[[-1.58 -5.90 -2.22 -3.57 -1.97  6.19  4.15  5.59 -1.91 -4.47  3.29 -3.98
   3.25 -1.51 -2.39]
 [ 5.04 -4.22  4.05 -5.92 -0.97  3.25  0.05  0.80 -5.26  0.42 -5.60 -1.48
   4.98 -4.32  0.78]]
|
[[-2.39  0.78]
 [-1.51 -4.32]
 [ 3.25  4.98]
 [-3.98 -1.48]
 [ 3.29 -5.60]
 [-4.47  0.42]
 [-1.91 -5.26]
 [ 5.59  0.80]
 [ 4.15  0.05]
 [ 6.19  3.25]
 [-1.97 -0.97]
 [-3.57 -5.92]
 [-2.22  4.05]
 [-5.90 -4.22]
 [-1.58  5.04]]

[[ 2.70 -0.42  2.44 -0.15]
 [-0.23  4.53 -4.34  2.39]
 [-2.78  1.87  0.00  1.28]
 [ 3.35 -3.39  0.03 -3.84]
 [-4.91  6.25 -2.86  0.38]]
|
[[-0.15  2.39  1.28 -3.84  0.38]
 [ 2.44 -4.34  0.00  0.03 -2.86]
 [-0.42  4.53  1.87 -3.39  6.25]
 [ 2.70 -0.23 -2.78  3.35 -4.91]]

[[ 2.87  3.89 -2.45  0.88 -0.84  4.84 -1.46 -0.14 -2.82]
 [-1.09 -0.25  3.19 -0.70  2.04 -4.42  2.76  1.51  3.58]
 [-0.92  0.53 -0.78  0.14 -0.18  2.40  0.77 -1.67 -0.73]
 [-4.03 -1.25 -0.30 -2.64 -0.31 -1.27  2.21 -0.36  0.77]
 [ 0.89 -0.20  0.06 -1.49  0.26 -1.69 -0.02  2.00  0.13]
 [ 0.47 -2.73  0.45 -0.53  0.51 -3.97  0.16  1.42  0.19]
 [-2.06 -1.68 -0.31 -1.83  0.47 -5.63  2.97  1.98  0.09]
 [ 2.61 -1.35  1.32  0.74  1.54 -4.94  1.07  0.81  1.04]
 [ 0.00  3.29 -1.10 -2.04 -0.52  4.61  0.12 -0.09 -0.49]]
|
[[-2.82  3.58 -0.73  0.77  0.13  0.19  0.09  1.04 -0.49]
 [-0.14  1.51 -1.67 -0.36  2.00  1.42  1.98  0.81 -0.09]
 [-1.46  2.76  0.77  2.21 -0.02  0.16  2.97  1.07  0.12]
 [ 4.84 -4.42  2.40 -1.27 -1.69 -3.97 -5.63 -4.94  4.61]
 [-0.84  2.04 -0.18 -0.31  0.26  0.51  0.47  1.54 -0.52]
 [ 0.88 -0.70  0.14 -2.64 -1.49 -0.53 -1.83  0.74 -2.04]
 [-2.45  3.19 -0.78 -0.30  0.06  0.45 -0.31  1.32 -1.10]
 [ 3.89 -0.25  0.53 -1.25 -0.20 -2.73 -1.68 -1.35  3.29]
 [ 2.87 -1.09 -0.92 -4.03  0.89  0.47 -2.06  2.61  0.00]]

[[ 4.66  0.47  0.11]
 [ 2.70  0.07 -1.88]
 [ 1.88  1.02  1.68]
 [ 2.48 -1.72 -2.46]
 [-1.80 -4.31 -0.99]
 [ 0.84  0.31 -0.79]
 [-1.34 -1.97  0.60]
 [-5.42 -0.83  1.93]
 [-5.29  0.28  2.45]
 [-1.78 -0.54 -1.22]]
|
[[ 0.11 -1.88  1.68 -2.46 -0.99 -0.79  0.60  1.93  2.45 -1.22]
 [ 0.47  0.07  1.02 -1.72 -4.31  0.31 -1.97 -0.83  0.28 -0.54]
 [ 4.66  2.70  1.88  2.48 -1.80  0.84 -1.34 -5.42 -5.29 -1.78]]

[[-2.13 -0.44  0.29 -0.22 -0.46  1.28 -0.81]
 [-0.55 -0.80 -0.86  5.33 -0.86  0.22  1.69]
 [ 0.91  1.93  1.09 -6.62  1.77 -0.15 -2.40]
 [ 2.14  2.11  2.14 -0.02  1.65 -0.24 -0.25]
 [ 2.10 -0.51 -1.46  5.82 -0.51 -0.30  0.32]
 [ 4.36 -0.59 -2.69  1.49 -0.69  1.21  0.35]
 [-1.10  0.02  2.13  2.32  0.10  1.09 -0.31]
 [-2.31 -0.04  0.12 -6.66  0.21 -0.05 -0.88]]
|
[[-0.81  1.69 -2.40 -0.25  0.32  0.35 -0.31 -0.88]
 [ 1.28  0.22 -0.15 -0.24 -0.30  1.21  1.09 -0.05]
 [-0.46 -0.86  1.77  1.65 -0.51 -0.69  0.10  0.21]
 [-0.22  5.33 -6.62 -0.02  5.82  1.49  2.32 -6.66]
 [ 0.29 -0.86  1.09  2.14 -1.46 -2.69  2.13  0.12]
 [-0.44 -0.80  1.93  2.11 -0.51 -0.59  0.02 -0.04]
 [-2.13 -0.55  0.91  2.14  2.10  4.36 -1.10 -2.31]]

[[-1.06 -1.43  2.63 -1.57 -4.38 -4.04  0.24  3.27  3.00 -0.37 -0.13  3.11
   3.35  0.91  3.80  0.30]
 [-0.37 -3.69 -1.37  2.49 -3.32  1.85 -0.78 -0.31 -5.78  3.42 -1.93  0.38
   4.96  0.70 -0.31  0.93]
 [-0.51  4.03  3.85 -4.38  3.38  1.90 -2.84 -3.46 -0.05 -3.84 -2.28  0.40
  -4.24 -0.21 -1.21 -0.44]
 [-0.47 -3.02 -2.12  0.09 -2.75  2.15 -1.43 -0.22 -5.63  3.98 -1.32  0.17
   4.68  1.37 -0.92  1.03]
 [-0.03  0.18 -4.32 -1.44 -1.76  3.08 -1.92  0.68 -1.52  4.33  2.58 -2.61
   2.40  4.42 -3.63  0.24]]
|
[[ 0.30  0.93 -0.44  1.03  0.24]
 [ 3.80 -0.31 -1.21 -0.92 -3.63]
 [ 0.91  0.70 -0.21  1.37  4.42]
 [ 3.35  4.96 -4.24  4.68  2.40]
 [ 3.11  0.38  0.40  0.17 -2.61]
 [-0.13 -1.93 -2.28 -1.32  2.58]
 [-0.37  3.42 -3.84  3.98  4.33]
 [ 3.00 -5.78 -0.05 -5.63 -1.52]
 [ 3.27 -0.31 -3.46 -0.22  0.68]
 [ 0.24 -0.78 -2.84 -1.43 -1.92]
 [-4.04  1.85  1.90  2.15  3.08]
 [-4.38 -3.32  3.38 -2.75 -1.76]
 [-1.57  2.49 -4.38  0.09 -1.44]
 [ 2.63 -1.37  3.85 -2.12 -4.32]
 [-1.43 -3.69  4.03 -3.02  0.18]
 [-1.06 -0.37 -0.51 -0.47 -0.03]]

[[ 3.92 -2.34  0.99  1.29  2.20  0.37 -1.37 -1.07 -0.96 -0.71  1.71 -5.56]
 [-1.37  1.47 -1.53  5.14 -1.99 -1.87 -0.50  1.07 -0.33 -2.03 -3.42  1.79]]
|
[[-5.56  1.79]
 [ 1.71 -3.42]
 [-0.71 -2.03]
 [-0.96 -0.33]
 [-1.07  1.07]
 [-1.37 -0.50]
 [ 0.37 -1.87]
 [ 2.20 -1.99]
 [ 1.29  5.14]
 [ 0.99 -1.53]
 [-2.34  1.47]
 [ 3.92 -1.37]]
